In the rows, zero is written as 128.
Y: rows in 4 groups, each row roughly a mix of its group's directions
Y (144 x 11)
[[108 168  73 141 147  90 112  88 107  95 119]
 [ 95  95 121  99 165 118 187 165 115 154 119]
 [167  75 112 163 135 139  77 159 114 148 117]
 [160  89 126 107 130 137 157 112 200 101 115]
 [170 167 162 146 121 179 109 174 150 130 130]
 [143 159  96 141 127 154 149  97 130  57 156]
 [165  80 106 120 146  77 109 103  99 161 144]
 [148 135 124 191 126 123  84 126 161  79 147]
 [155 123 162 108  72 103 148 152 119 180 106]
 [119  72  97 124 151 141 115 158 177  88 146]
 [ 90 134 158 102  85  83 132 115 148  82 103]
 [114  99 142 187 102 177 120 120 105 171 134]
 [143  93  94 160 141 128 114  77 134 145 186]
 [130 104 118 197 102 122 158 143  76 139 116]
 [154 156 115 155 104  83 164  72 105 116 144]
 [ 94 109 132  69 114 112  79 101 163 113 144]
 [116 190 108  79  93 100  95 116 132 141 137]
 [102  71 157 173 141 178 133 134 124 122 100]
 [129 100 132 112 148 134 149  86 118 196  85]
 [155  78 110 147 172  98  85  89 124 135 115]
 [124 140  49 155 133 136 139  93 126 103 162]
 [125 118 146 140 147 127 187  73 166  95 145]
 [176 116  83 137 135 100  75 149 116  96 151]
 [ 91 136 145 174  89 183 133 100 124  99 115]
 [140 124 131 168 164 105 115 178 120 191 132]
 [154  87 146 118 155 154 126 163 118 161  67]
 [120 147  93 108  73 112 109 119 144  96 185]
 [102 148 136 157 179 120 137 109 171  92  83]
 [169 150 146 130 197 123  94 119 154 159 116]
 [130  84 138 208 124 136 129 127 112 165 119]
 [138 132  92 110 178  99 129  71 111 167 143]
 [ 86 132 157 160 135  95 185 117 121 116 172]
 [116 123 149  85 113 130 139 171  90 187 154]
 [ 86 107 116 159 144 154 108 152 140 155 193]
 [113 158  95 119 122 166 181 132 105  76 107]
 [104 178 179 134 130 102 115  98 108 167  97]
 [ 66 101 135 155 128 150 142 104 118  91  80]
 [154 163 145  71 117 153 113 151 175 149 103]
 [120  56 113 118  93  93 104  99 131 129 157]
 [ 94  87 129 129 193 113 151 157 127 142  90]
 [166  83 148 179 145  95 145 110 142  87 128]
 [177 160 169 112 175 114 116 139 153 159 156]
 [129 140  66 173 126 130 167 111 118 170 152]
 [127 124 124 211 119 145 136 144 102  84 140]
 [153 159 149  76  70 117 142 156 147 135 155]
 [182 164 147  99 155 144 107 158 162 164 136]
 [120 147 149 127  89  81 198 119 109 138 142]
 [130 119  48 139  76 131 111 116 146 119 131]
 [117  81 145 164 109 147 128 172 122  71 109]
 [166  92 165 132 115 147 178 171 124  94 119]
 [ 98 171 147 133 129  94 143  79  76 105 140]
 [118  94 106 143 110 148 198 125 106 131  81]
 [ 98 113 134  68  70 125 123 156 106 157 125]
 [ 84  89 114  99  90  76 136 105 137 108 105]
 [ 86 101  97  66 101 149 164 139 114 112 123]
 [ 97 132 149  85  88 154 119  92 167 114  87]
 [111 146 154  61 120 109 129 117 156 166  86]
 [128 176 113 143 125  79  79 143 132  78 122]
 [155 134 111 145 111 177 172  96 144 177 103]
 [125 133  69 130 174 158 147 127  75 144 148]
 [ 96 146 129 143 172 114 107  87 131 166  72]
 [177 152 135  96 132 127  99 158 134 194 133]
 [164 143 160  80 124 107 134 109 180  92 104]
 [126  90 110  88 124 121 103  63 128 129 173]
 [131 135 118 151 105  85 175 130 102  63 141]
 [145  78 152 176 136 101  97 163 167 128 140]
 [158 178 147  72  98 129 102 128 118 169 129]
 [ 93 145  66 119 187 160 136 143 117 133 132]
 [162  98  91  94  75 140 137 104  98 159 143]
 [169 104 112 160 109 139 202 137 139 128 105]
 [120 116  88 130 133 158  98 139  75 188 127]
 [157  97 140 174 177 153  78 116 142 111 117]
 [146  85 118 119 118 177 134 105 157 187 152]
 [139 144 143 195 167 162 128  82 133 107 131]
 [154 154 122 186  79 154 152 161 152 123 141]
 [121 114  75 139 189 133 160 114 102 103 158]
 [149 121 179 159 126 114 129 189 155  92 108]
 [ 77 150  71  85 102 124 153 143 104 123 129]
 [ 74 126 143 172 128  97 139 145 124  67 116]
 [ 88 114 129  76 135 114 118 118  90 151 186]
 [156 188 120 100 173  80 125 132 154 124 136]
 [113 187 118 175 101 153 165 138 160 115 144]
 [175 128 164  87 116 116 114 162 158 177 117]
 [ 96 150  79  75 135 140 164 134 111 164 151]
 [114 200  85 145 128 113  85 132 121 115 104]
 [119 134 121  90 212 124 158 124 148 134 115]
 [161  82 148 143 160  86 101 111 161 109  93]
 [106 159 123  93 142 110 103 118 119 207 135]
 [172 146  96 101 148  95 118 108 117 176 171]
 [155  99 127 114 123 132 130  44 122 151 157]
 [ 98 106 126  70  75 136 165 140  98 112 131]
 [165  78 130 133 160 105  87 117 123 142  75]
 [ 88 142 145 132  74  97  93 101 157  97 105]
 [ 87 137 129 121 153  83 146 164 123 185  96]
 [171 141 120 106 185 123  72 107 159 127 130]
 [188 159 130 157 111 143 108 128 137  87 175]
 [ 69 106 134 147  97  93 151 120 130  89  88]
 [148 106 143 102 117 150  90  63 143 161 160]
 [138  92 149 198 128 147 122 149 128  82 102]
 [ 93 160  97 149 163 158 187 145 110 128 147]
 [129 116 128  72 137 151  90 156 112 160  74]
 [172 171 140 106 124 129 117  95  87 157 174]
 [175 143 109 152 129 157 145 103 154  70  95]
 [132 107  94 126 162 156 163 138  89 187 110]
 [167 128  81  86 166 112 135 134 117 133 181]
 [158 157 129 106 120 189 159 145 163 127  85]
 [119 193 176 146 151 113 132  98 103 153 109]
 [121  87  85 126 110 175 147  88 111  90 150]
 [114 155 131 152 204 130  84 104 117 127 148]
 [155 127 143 165  97 145 106  90 132  59 135]
 [188 182 154 135 128 136 132 180 127 139 136]
 [195  91 126 160 118 120 148 115  85 120 100]
 [ 97 131 145  51 117 139 147 133  99 117 166]
 [ 89  81  86 167 137 166 139 154 127 104 110]
 [156 109 158 123 101  84 138  74 136 176 113]
 [175 140 184 162 128 105 145 133 175 132 106]
 [126  69 184 128 149  97 123 159 153 142 107]
 [125 120 158 104 126 111 163 206 140 159 127]
 [178 130 130 135 114 122 117 144 140  44 123]
 [151  93 131 118  94 151 119 178  85 177 127]
 [126 136 155 109 193 130 116  93 140  96  78]
 [ 79 139 164 141 168 134 179 127 153 117  93]
 [186 155 111 108 129 113  95 125 179 130 167]
 [ 90  89 107  95 152 139 171 109 104 176 126]
 [151 108 104 134 113 153 164 150 111  74 182]
 [123 118  84  96  66 134 131 140 122 100 176]
 [103 152 125 142  93 109  89 117 139  76 181]
 [141 132 169 180 176 119 152 175 142 146 125]
 [105 123  71 128 122 148 105 128  98  91 185]
 [131 141 193 107  76 125 145 117 151 170 124]
 [139 108 130  93 137  97 156 129 201  99 105]
 [185 107 105 126  96 143 131 155 155  79 159]
 [134  95 114 166 123 143 184 129 121 148  66]
 [103 120  71  90 120 144 148 129  86 176 140]
 [109 116  74  78 128 106 149 159 111  82 129]
 [173  88 111 197 138 123 130  93 143 136 136]
 [193 154 157 115  97 162 131 155 164 138 118]
 [165  90 153 127  78 135 168 144 102 156 158]
 [ 57 137 136 139 124 126 125 109  87  82 157]
 [130 133 126 106  92  52 135 133 101  97 157]
 [ 61 182 130 105 125 143 152 132 143 122 165]
 [ 89 180 141  90 114 155 186 125 131 125 116]
 [117 135 107  98 168 124 146 156 170  63 132]
 [154  93 168  78 111 118 116 172 155 161 121]]

the two rows of each list that fit no group, in list order (the others fit one group, some only roughly)
  z_191: [144 157 137  68  75 119 119 169 116 103 117]
  z_67: [ 99 133 129 126 154 139 100 205 160 127  98]
  z_492: [162 164 130 119  99  56 115 108 135 100 110]
  z_87: [129 174 115 146 124 110 142 170 125 124 201]
  z_903: [150  84 151  98 110 191 117 105 159 109 135]
  z_554: [ 99  73 124 178 171 131 121 127 123 171 142]
  z_316: [ 91 143 125 139 152 175 182  96 163 111 148]
  z_921: [ 92 101  83 135  91 111  90  82 105 119 151]
  z_915: [143 100 131 124  94 131 127 119 164  69  71]
  z_385: [111 109 146 182 131 159 159 156 172 170 128]
  z_695: [168 136 123 148 178 188 144 141 166 115 123]
  z_990: [144  88 142 178 139 171 125 144 175 156 106]
  z_315: [153 132 121 126 101 144 176 100 111  96 193]

z_87, z_921
  z_72: [113 151  99  73  87 105 138 162 167 111 109]
  z_209: [154 114 165 126  62 145 102 144 177 125 123]
  z_819: [174 135 155 134 113  67 101 135 125 178 136]
  z_712: [156 101 138 173 184 131 102  87 102 134 105]
  z_242: [168 163 128 110 128 117 166 191 158 133 101]
  z_120: [ 95  80 109  81 108 136 115 102 176 120 102]
  z_342: [ 75 159 140 114 120 107  67  97 143 100 123]
  z_746: [106 128 169  81 110 111  84 117 151 109  79]
  z_876: [156 156 154 165 138  72 150 116  89 164 130]
  z_639: [133 101  99  97  85 148  71 159 111 139 159]

z_72, z_712
  z_938: [111  68  81 109 103 131 144 139 113 106  82]
  z_235: [186 141 153 133  99 125 113 123 105 194 141]
  z_804: [ 95 121 105 115 172 103 143 185 126 109  84]
  z_9: [108 123  55 157 162 143 112  93 116 146 110]
  z_836: [171  99 157 106 128 171 115 184 150 133 153]
  z_26: [140 150  97 125  72 159 136 121 127 176 175]
  z_280: [100 136 154 181 121  87 128 100  78 109 151]
  z_391: [113 172 172 137 102 124  78  93 137 103  97]
  z_347: [192 121  85 163 117 155 116  96 135 115 157]
  z_311: [133 135 141  79 122 117  58 133 165 140  97]

z_938, z_391
  z_601: [104 153 141  78 117  66  96 128  99 147 111]
  z_881: [108 102  68 117 151 109 117 137 101  72 104]
  z_450: [ 98 118 155  96 102 125 170 128 102 148 192]
  z_454: [165 182 105 132  82 110 156  89 117 105 125]
  z_522: [117 179 103 135 122  99 130  60 120 163 136]
  z_769: [152 128 128 170 142 203 103 115 135 146 159]
  z_569: [ 96 116 167 160 142 185 137  97  94 155 113]
  z_647: [133 177 133 114 160 116 150 189 140  86 110]
  z_166: [140  74 121 146 167 195 111 137 129 142 143]
  z_652: [185 177 154 151 144 129 121 107 128 161  88]
  z_476: [ 72 172 120  88 144 134 115  94  99  95 135]
  z_705: [121 117 153 120 133  95 190  75 110 106 158]
  z_579: [122  79 128 182 126 158 120  70 109 135 140]

z_569, z_652
  z_354: [107 120 107  90 126 153  70 138 127 100 183]
  z_682: [ 81 129 106 171 182 175 121 140 145 118 131]
  z_198: [ 86  85 108  83  94 106  88 142 147 107 129]
  z_775: [129 157 165 118 145 145  96  66 159 156 101]
  z_281: [179 108 127 125 102 128 116 194 140 172 130]
  z_983: [164 116  71 151 153 146  82 119 161  98 123]
  z_416: [175  73  97 159  93 110 113  96 134 140 117]
  z_110: [175 133  75 187 141 131 140 152 124 109 106]
  z_149: [109 149 113  63 141 151 167 100 141  88 143]
  z_737: [ 64 133  99 138 162 115 111 168 105  90 136]

z_416, z_110
  z_498: [150 154 109 128 205 114 108 170 147 137 128]
  z_290: [164 132 112 134  92 108 150  84 155  92 178]
  z_162: [155 171 110  84 142  94 148 136  91 175 127]
  z_573: [102 125 112 163 120 174 123  72  77 119 137]
  z_84: [108 101  74 103 135 179 116 129 121  75 128]
  z_157: [151 191 112 114 143 164 175 128 167 123 133]
  z_19: [124 190 121 165 110  92 151  87 151 106 142]
  z_168: [138 138 126 144 115  99 120 113 166 187  68]
  z_944: [104 144 100  95  90  77 139 127 152  78 145]
  z_11: [177 160  87 158  79 168 132 128 125 112 122]
  z_177: [115  73 162 131 175 129 122 183 120 112 108]
  z_868: [111 151  64 164 160 100 108 148  91 133 122]
  z_562: [156 103 106 124  51 127 137 143 162 101 113]
  z_254: [161 141 108 122 129  73  69 100 134  96 114]
  z_156: [120 160 155  96 113  81  97  94 116  96 170]

z_157, z_944
  z_16: [121 158 120  93 159 177  91 149 165 166 115]
  z_92: [ 73 139 126 165 121 171 163 159 137 153 159]
  z_260: [124 177 122 182 152 132 103 112  95 131  78]
  z_518: [ 73 128 170  97 156 134 134 135  72 148 124]
  z_121: [138  92 138  84 115 145 177 134 127  98  72]
  z_850: [178 188 143  95 153 138 158 134 154 105 126]
  z_134: [166  79 160 158 115 102 138 168  85 121 120]
  z_940: [ 80 151  84  92  92  98 105 105 108 124 104]
  z_928: [191 117 126 177 126 129 110 141 179 126 103]
  z_158: [171 124 133  66  92 135  91 148 150  99 131]
  z_489: [ 96 142 107  63 140 146  81 165 137 113 136]
  z_761: [113  95 123 135 131 205 171 147 122 102 137]
  z_239: [166  63  90 143  97 119 107 115 162 115 132]
  z_646: [126 136 144 147 108  97 126 191 132 168  77]

z_260, z_239
  z_566: [190 136 128 115 149 162  93 114 179 120 105]
  z_994: [152  85 150 102  97  82 109  92 166 141 144]
  z_816: [120 108 114 105  77 186 114  80 115 145 144]
  z_902: [ 99 119 102 152 125 204 105 145 115 164 141]
  z_400: [185 160 102 175  85 129 158 121 137 113 123]
  z_733: [124 133 183 104 172 123  92 135 130 174  92]
  z_32: [122 137 158 127 177 129 196 115 100 161 112]
  z_185: [176 159 128 118 120  83 111  99 163 122  78]
  z_144: [138 134 117 103 147  59 122 180 147  99 146]
  z_614: [119 137  68 196 102 123 141 124 102 145 116]
  z_399: [152 100 101 140 146 158  91 123 142  60 103]

z_566, z_614
  z_426: [104 118 141 184 145 165 184 155 118 142 152]
  z_753: [ 83  63  87 161 131 117 135 142 122 115 102]
  z_689: [129 127 144  60 129  91  69 136 145 113 119]
  z_918: [145 172 121 124 127 161 133  67 142  82  98]
  z_148: [159 155 137 115  86 131 200 119 114 119  97]
  z_21: [116 126 176 147 107 177  96 135 175 129  91]
  z_348: [192 128 163 128 127 166 145  89 155 159 135]
  z_358: [ 79 137 112  90 172 152  89 135 136 156  94]
  z_314: [106  77 132  99 124 128 111 123 119 166 195]
  z_827: [132 166 154 166 126 161 173  89 112 145  90]
  z_334: [178 101 145 128 166 111 175 130 161  89 111]
  z_755: [ 91 175 166 153 112  83  91 112 151 136 141]
  z_387: [135 108 126  99 139  84  74 107 139 184 111]
  z_889: [134 126 106 149 147  78  57 109 160 127 135]

z_918, z_334
  z_702: [141 134  92 134 129 141 160  58 108  96 164]
  z_85: [114 128 107  98 150 167 121 114  66 176 107]
  z_773: [165 171  76 158 109 166 120 127 103 101 111]
  z_801: [164 129 138 123  75 114 115 143 172  76 156]
  z_534: [102 115 110 146 162 145  61 160 166 147 133]
  z_993: [157 108 104 146 142 140 105 112 161 181  72]
  z_75: [146  57 161 156 142 107 146 151 111 139 161]
  z_268: [143 159 169 114  64 124  98 155 100 153 122]
  z_68: [104 133 206 126 113 137 100 155 141 144  92]
  z_262: [136 152 153  91  52 149 134 102 147 112 142]
  z_41: [115  51  72 112 120 139 124 116 134 147 129]
  z_403: [137 189 116 113 140 123  87 142 148 126 188]

z_68, z_403
  z_179: [ 93  89 129 138  91 129  87  85  93 118 163]
  z_913: [151 177 190 158 147 154 101 127 144 118 151]
  z_434: [153 134 133 178 112 149  75 124 187 136 123]
  z_923: [143 188 118 122  75  82 123 120 126  94 141]
  z_50: [118 122 110 125 202 108 115 169 126 172 116]
  z_473: [167 118 117  62 137 104 136 114 110 176 100]
  z_309: [107 138 145 115  91 155 110  50 110 145 116]
  z_437: [139  89 163 109 164 112 136  97 184 128  93]
  z_204: [165 112 133 163 116 121 148 121 147  68 180]
  z_234: [134  89 147 119 132 117  67 190 147 134 114]
  z_173: [ 83 131 109 181 145 131 154 150  92  81 121]
  z_605: [145  69 153 170 151 185 124 129 124 147 127]

z_434, z_473
  z_780: [135 113 110 129 139 139 117 155 117 206  80]
  z_650: [112  67  80 105 127 170 108 111 117 154 142]
  z_15: [ 69 124 103 128  85 109 121 120  66 126 125]
  z_428: [196 174 138 171 126 120 110 127 101 129 107]
  z_885: [133 102 157 169 170 106 123  93 157 179 118]
  z_909: [177 152 135 162 156 133 173 130 122 101 178]
  z_728: [113 133 188  89 117 111  69 148 138 148 120]
  z_248: [132 130 130 158  91 155 115 208 144 132 148]
  z_947: [113  78 119  95 133 155  82 109 179 151 138]
  z_89: [125  93  62 156 160 143 118 139  81 123 144]
  z_218: [107 153 144 152 145 117 118 168 164 124  57]
  z_931: [144 144 137  98 149 151 112 207 139 153 102]
  z_407: [170 183 183 116 136 134 145 127 162 129 101]
  z_379: [156 114 122  57 128 132 146 131 142 160  76]

z_428, z_931
  z_225: [ 96 115 113 118 132 137 187 176 113  77 122]
  z_540: [144 144 103 145 192 128  72 138 131 166 136]
  z_349: [134 147 137 162 129 102  78  98 184 116  92]
  z_317: [108 122 110  64 100 170  80 120 131 151 125]
  z_269: [163 130 165 107 107  69  82 124 113 156 113]
  z_97: [ 86 142  93 124  74 107 137  85 100 105 105]
  z_77: [106 130 178 191 135 116 142 119 134  82 101]
  z_920: [ 90 135  93  76 117  75 158 118 108 103 125]
  z_196: [112 151 160 120 154 133 136 151  87 184 176]
  z_211: [134 206 106 125 176 144 110 105 114 121 123]

z_269, z_211
